Each row is where one point has got to under a steady rotation. How many ticks took it there?
The counts run from 0 to 1162.
[107 133 177 113 104 134 133 134 137  91 113  88 142 125 144 132 113 149
 120  85 138 139 152 111  69 124 200 138 106 107 172 115  94 129 157 132
 153 125 132  95 112 158  98 165 164 121  89 118 147  73 141 106 187 123
 139 156 144  95 164 130  92 159 156 129] -> 297
[139 130  81 205  72 113 134 112 115 131  53 100 127 159 128 103 127 111
 118 125 123  70 122 113 141 115 160 157 144 162 185 155 136 113 123 111
 155 132 146 139 129 155 124 130  91 120 148 141  98 111 172 134 123 148
 155 113 114 103  93 139 110 168  88 107] -> 844
[148 110 147 130  78 135 131 136 141 106  91 139 140 100  82  99 141 149
 135 136 128 129 109 133  97 158 171 108 141 120 175  81 143 152 183  98
 143 105 171 100 127 104 131 160 136 200 152 115 100 101 134  76 159  95
 161 113 132 117 156 151 116 123 160 137] -> 580
[117 122 149 141  94 139 114 140 130 168 155 115 117  74  85  99 130 121
  81 101 110 112 108 154 129 160 135 123 144 124 138 133  90 176 202 146
 132 108 153 111 142  83 122 145 154 155 108  90 149 125 166 123 144  94
 117 131 121 119 127 157 144 121 149 202] -> 1076
[141 107 112 128 131 126  87 111 128 129 121 144 129 165 102 151  85 111
 119 169 139 114 162  76 139 142 137 156 137 160  81 153 102 111 118 142
  99 151 119 179 148 106 122 168 123 100 113 149 124  85 191 121  92 150
 139 180 120 133  90  92 162 113 123  86] -> 900
[102  99 111 122 118 136 119 103 140 149 141 117  88 177 121 112 119 156
 117 130 143 154 178 112 137 145 189 177  99 127 100 150 114  94 117 156
 126 132 109 101 151 130 165 177 119  85 142 103 133 105 135 133 133 116
 130 146 120  59 164 186 111 147 102 151] -> 205
[130 119 112 137 126 140  71 142 146 133 142 177 134 111 124 103 127 130
 115 177 136 120 122 119 146 130  99 125 128 165 143 149 147 112  91  88
 109 161  82 154 107 146 101  93 102 129 136 103 128 151 159 131 119 160
 129 124 129 197  88  75 176 126 151  95] -> 824
[149 163 145 126  75 157 131 136 124 152  59 129 177 133  96 101 118 105
 177 135 138 116 121 112 128 144 188 123 141 125 176  84 153  94 119  96
 113  91 144  91  83 126 120 160 125 162 145 164 140  96 134  97 105 157
 169 134 107 138 150 102 112 145 110  99] -> 752
[100 125 122 113  91  71  97 134 150 154 132 137 100 135  95 100 179  99
 100 102 112  87  95 149 145 161 121 133 131 144 125 150 144 155 120 137
 102 126 133 109 160  84 152 110 122 151 114  95 144 141 124 112  88 145
 151  98 146  90 124 142 137 112 170 201] -> 724
[ 83 153 145 126  92 142 122 144 132 134 121 114 122 105  88 118 134 125
 139 126 109  92 116 109 113 142 174 147 112 102 154 150 124 124 163 109
 106  83 168 114 126  96 155 120 131 137 113  53 121 115 129  92 167 127
 106 155  99  66 128 182 131 136 146 184] -> 294
[139 101 115 138  96 113 104 121 120 104 140 133 145 124 121  87 122 138
 117 107 145 125 140 188 135 147 165 134 118 190 169  95 131 147 128  99
 167 167  81  90 100 145 109 158 126 134 177 118 128 146 107 147 138 104
 122 122 161 171 104 131 165 102 180 155] -> 669
[114 148 125 163 113 104 115  89 128 218 151 136  98 149 110 156 157 129
 126  92  92 130 142 117 150 143 163 117 169 117  97 141 119 108 157 108
  85 133 148 131 140 106 112 157 156 105 107  92 153  94 166 114 131 129
 172 131  98  90  93 136 142 160  91 152] -> 622
[146 107 148  79  81 101 132 162 160 130 114 117 130 138  95  93 106 113
 107  82 150 137 140 133 115 155 134 154  85 130 104 111 119 118 149 160
 119 129 145 111 134  78 134 144  98 152 109 135 167  83 172  68 107 112
 164 129 154  76 158 126 104 104 136 131] -> 229
[127 141 107 141 104 140 141 123 184 162 123 155 112 114  84 136 159 154
 110 107 119 166 113 160 167 126 108 146 121 126 121 124 120 146 197 116
 168 117  96 100 124  88 132 124 144 157 164  48 140 120 159 130 145  94
 136 130 144  93 148 171 118 148 115 150] -> 1064
[115 121 138 142 136 179 112 173 136 123 134 130 110 103 137 150 111  95
 139 164 150  97 144 129  94 120 151 114 160 107 148  99  69 131 161 145
 144 151 125 167 121 152  84 128 164 110  98 110 169 110 170  91 201 153
  87 129  94 191  83  85 150 136 148 120] -> 313
[138 165 166 116 129 160 107 125 186 151  97 147 162 123 110 172 128 151
 173 153 145 134 109  97 168 164 109 146 167 102 114 140 131  91 139 110
  88 127 124 162 113  99 132 134 130 118 115  97 140  94 181 107 107 169
 157 151 112 107 145  90 115 150 100  65] -> 335
[ 97 104 141 163 151 138  85 111 136 130 183  89  86 111 147 117 154 155
  38 100 123 143 154 133 109 144 140 146 132 126 139 182 105 137 135 156
 116 165 123 140 143 147 105 154 173 101  83  85 131 127 143 171 155 134
 109  98 131 128 147 137 130 140 141 164] -> 431
[129 133 148  93 112  98  75 127 149 148 189 171 164 110  81 134 117 139
 127 124 123 128 114 174 155 158 103 143 134 158 103 106 135 131 140 101
 100 157  87 125  95 103  89 148 143 146 135 118 128 156 149 143 110 107
 168 132 157 145 109  76 186 103 171 129] -> 249
[ 92 130 132 150 115 141  56 120 162 162 174 129 132 148 137  93 126 156
 124 122 103 147 135 147 131 132 173 145 119 123 163 152 131  87 105  93
  72 139  96  98  85 180 102 149 122 123 149 132 155 129 146 153 142 124
 121 124 146 161 119 124 151 171 129  84] -> 181
[129 108 136 119 125 190 108 141  94 130  88 138 121 140  93 121  87  95
 126 202 174 110 149 135 138 145 172 154 142 172 119 106 108 122 102 177
 143 141 124 116 144 128 140 188 136 135 123 136 125 101 134 140  83 148
 130 165 103 172 131 106 161  98 123 153] -> 118
[154 151  86 199  88  78 142 127 155 121  77 133 139 152 108 119 133 101
 133 114 116 112 130 122 195 132 108 145 120 163 143 142 149  96 130  89
 147 131  98 151  88 107 110 115  80 119 167 122 136 123 171 145 110 131
 165 104 145 134  99  96 119 160 102  87] -> 267
[ 88 139 129 113  98 155 108 118 149 148 127 141 151 124  74 122 114 177
 150 118 109 130 122  91 135 129 150 180  91 107 154 144 155 112 162  70
 113  73 134 103 119 131 123 125 115 161 127  73  91 108 171 102 164  89
 145 182 132  88 135 149 136 134 122 129] -> 1133
[116 156 105 180 114 128 169 102  75 108  81 147 116 113  85 150 115  87
 128 158 117  69 119 109 161 114 126 137 134 159 168 110 119 138 150 137
 197  99 118 131 123 109 103 138 159 142 124  96 113 129 135 146 128 153
 151 125 118 150  98  75 154 126 118 181] -> 1128
[106 140 152 103 105 176  89 154 194 143 128 103 132 155 115 160 137 158
 144 116 141 142  91 137 115 158 111 159 116  89 149 131  73 130 153 155
 102 121 119 127 130 142  91 107 133 119 102  76 164 109 187 119 145 139
 110 177 141  88 144 125 107 167 119 154] -> 507
[141 134 133 131 110 105 122 136 160 151 162 174 141  99 118 129 170 136
 115 104 142 142 111 153 182 184 131  87 151 173 124 109 165  95 117  81
 139 190 105 150 125  89 135 110 133  94 162  55 143 133 123 110 122 115
 158  76 131 125 105 115 128 128 145 124] -> 894
[142 107 144 137 114 133 120 144 145 133 135 152 133  89 124 113 160 142
 118 117 130 147 119 135  92 161 177  85 166 138 171 103 144 143 150  92
 140 152 119 123 140 119 149 131 146 159 159  74 145 107 105  72 174 118
 119  96 114 127 154 174  92 102 193 159] -> 1156
[101 122 111 131 117  82 126 105 150  84 139 142 128 150 127 112 119 182
 128  91 136 141 138 110 128 111 140 184  78 126 163 144 140 107 138  67
 173 150  96 131 122 158 104 131 103 110 140  70  99 111 150 129 187  95
 162 116 177  74 120 128 112 151 134 102] -> 284
[ 66  97 150  85 113 157  60 133 145 128 164 143 117 127 108 115  73 145
 153 153 127 120 165 107 117 147 209 164 110 123 134 145 106 116 142 125
  78 104 124  99 124 131 146 149 141 141 130 112 147 119 130 104 152 135
 107 180  90 135 111 150 176 102 161 150] -> 102
[133 154 178  98 104 118 125 151 157 141  84 160 125  99  90 141 165  85
 159 144 135 136  90 130 134 166 103  88 197 114 129  90 152 130 138 118
 108 114 129 127 114  79 121 122 174 169 146 136 174 111 132  98 111 173
 159  83 129 144 139  79 131 116 149 123] -> 527
[ 84 110 101 134 122 131 100 102 130 118 142 135 106 137  71 109  85 145
  91 115 106 117 149 147 142 121 102 196  65 138 129 148 106 151 162 152
 164  95  94  99 121 151 108 148 141 137 135  86 132 138 152 189 141 100
 139 159 169 110 134 125 171 121 125 181] -> 0
[130 124 123 144 159 150  96 108 166 120 129 139 104 149 131 156 109 128
  95 164 138 163 172  76 146 135 152 135 150 107  68 159  98 103 138 142
 101 155  96 182 146 120 137 174 162 105 113 132 144  90 167 123 125 168
 114 142 105 144 140  87 116 147 101  75] -> 50
[123 109 164  86 119 140  85 129 140 125 152 123 167  89 101 145  91 145
 101 106 125 150 141 132  94 157 120 135 143 132 131 133  91 157 186 142
  91 125 119 124  85 118  87 190 160 164 105 124 151 101 170 150 136 114
 107 152 140 153 150  92 167 113 162 130] -> 523
[132 130 132 139 114 174 108  78 153 112 117 158 122 104 105 126 128 166
 105 175 151 141 126 151 147 165 143 168 175 134 164 115 127 145 176 112
 141 131 120 105 123 135 135 212 171 145 174 117  84  97 150 169 134  88
 125 133 147 121 158 150 146 143 124 112] -> 773
[ 92 152 182 105  97 171 126 150 143 109  98 118 120  99  95 117 101  89
 144 169 154 128 135 164 143 164 163 131 152 126 140  96 111 117 152 142
 133 105 109  80 101 126 116 166 195 169 144 163 174 118 134 150 115 158
 106  99 136 150 168 106 153 157 120 129] -> 106
[167  92 115 136 130 156 112 121 133 125 149 173 128  99 132  80  94 124
  83 159 167 139 134 138 118 139 127 132 165 147 121 121 145 131 140 120
 131 172 130 152 126 141  92 184 126 151 131 160 118  94 188 131 102 106
 161  82 139 181 122  65 157 109 137  60] -> 615
[127 118 116 176 162 148  99  96 138 153 165 150 104  94  97  95 155 137
  63 154  94 155 128  91 142 121 147 115 122 134 128 174 149 123 135 143
 135 121  90 143 147 137 137 129 147 157 116  54 133 136 137 139 152 148
 121  99  97 172 151 139 114 123 148 174] -> 67
[125 129 124 115  64 117 127 161 130 167 122 146 157 132  70  97 105 102
 169  87 102 114 118 154 144 119 161 122  83 149 138  87 114 125 142 113
 151  96 102  74  89  95 110 136 107 157 137 110 181 134 139 103 144 101
 149 159 128 141  98 127 140  98 152 188] -> 384
[148 133 138 158 120 135 126  93 118 132  81 114 158 131 102 183 150 128
 137 137 146 140 133  99 154 162 178 131 183 150 134 109 118 117 152 120
 144 149 136 153 140  85 141 196 158  93 132  93 104  67 125 111 125 142
 130 166  95  95 148 147  90 132  93 115] -> 412
[116 164 162  95 106  77 124 145 124 131 144 120 176  86 118 128 121  90
 131  94 115 135 140 110 163 168 170 117  97 138 108 134 146  77 131 116
 129 136 127 123  99  83 146 147 146 110 111  95 168 112 109 102 108 169
 160 101 131  90 140  98 116 126 148 145] -> 817
